A single turn carries every row of the set below to another of its rows. Some are shown first; where does it send the rows asked next?
z_684: [-17  28  11  10 -19 -41 -19 -12 -30 -20 -32 -11 -10]
z_295: [-33   3   9  20 -32 -20 -17 -21  -7 -14 -30   9 -10]
z_672: [-35  22 -18  -6 -32   1  -7  -4   0 -22 -35  22 -13]
z_309: [ -4  36 -12  14 -12 -32 -22 -18 -16 -37 -26 -32 -29]
z_581: [-34  30 -30  17 -12 -35   2 -28   0  -7 -31 -21 -20]
z_759: [-11  21  -7  -8 -33 -23   2   6 -31 -11 -45 -10 -26]
z_779: [ -7  35  -9  14  -9 -27 -21 -17 -24 -33 -32 -33 -22]
z_948: [-30  13  -9  12 -43 -10 -14 -26  15 -23 -19 -19 -29]
z_117: [-13  12  -8  -1 -32 -19   2   7 -31 -11 -49  -8 -23]
z_478: [-28   6  11  16 -39 -28 -20 -17  -3 -18 -28   7  -9]
z_989: [-22  36 -19  34 -23 -10 -14 -26  14 -19 -33  -2  -7]
z_420: [-44  26 -20 -17 -15 -28   2 -17 -21 -14 -33  -1 -17]
z_402: [-45  23 -18 -13 -17 -32   1 -10 -17  -9 -33   4 -16]
z_228: [-20  21  11  17 -20 -38 -19 -15 -30 -17 -37  -9  -6]
z_962: [ -6  -1 -14   7 -41 -19 -17   3 -12 -29 -42  13 -21]
z_154: [-30  28 -17  -6 -30   3  -6  -5  -9 -21 -38  19  -9]
z_287: [ -2  13 -27  20 -31 -15 -28 -17   4 -45 -29  -9 -31]
z_350: [-21  26  11  14 -12 -36 -14 -15 -35 -15 -35  -8 -10]
z_664: [-11  31 -35  25 -27   2  -4 -11  10 -17 -42   1 -19]
z_489: [-22  28 -11  -4 -29 -10   2  -9 -17 -13 -34 -39 -33]
z_573: [-25  24 -26  -2  -5 -40 -14  -7 -25 -27 -39  11 -13]
z_627: [-14  27 -47  14  -9 -35  -1 -17  -6 -19 -41 -15 -28]
z_966: [-25  41 -18  31 -18 -11 -17 -25  15 -22 -28  -4 -11]
z_947: [-26  28 -27  -8  -4 -36 -13 -14 -28 -31 -37   5 -15]
z_142: [-20  31 -14  -3 -30 -15   1 -13  -8 -15 -28 -38 -37]
z_437: [-26  32  -9   8 -17  -9 -23 -16 -12 -34 -35  21   1]
z_245: [-35  39 -24  15 -11 -36   1 -22  -1  -4 -31 -21 -20]
z_729: [-13  18  -9  -4 -25 -17   4   6 -35  -9 -46  -8 -25]
z_761: [-33  12 -10  10 -36  -5 -12 -28  11 -24 -19 -27 -30]
z_999: [ -6   9 -27  22 -20  -8 -27 -21   0 -44 -29  -9 -33]
z_771: [ -9  36 -14  16  -4 -25 -21 -23 -20 -34 -27 -31 -30]
z_256: [-13  35 -37  19 -25   3  -6  -8  12 -22 -38  -2 -24]
z_491: [ -4  11 -28  18 -23 -10 -27 -20  -3 -47 -31 -17 -32]
z_688: [ -7  -8 -20  12 -37 -14 -17  -3 -12 -32 -44   9 -22]
z_388: [-28  28 -13  11 -16 -14 -25 -15  -5 -36 -29  24  -3]
z_106: [-33   9 -11  15 -35  -4 -11 -28  13 -22 -21 -17 -31]
z_753: [-34   0   5  18 -38 -23 -20 -22  -2 -20 -29   2  -9]
z_35: [-12  35 -43  15  -7 -31  -1  -8 -11 -17 -41 -17 -28]
z_714: [ -9  -6 -17  12 -33 -12 -15  -2 -15 -26 -45  16 -22]
z_862: [-23  29 -16  -2 -23  -7   2 -14 -13 -14 -30 -36 -41]

z_402 turns into z_35
z_627 turns into z_989
And these:
z_761 turns into z_688
z_287 turns into z_478
z_295 turns into z_729

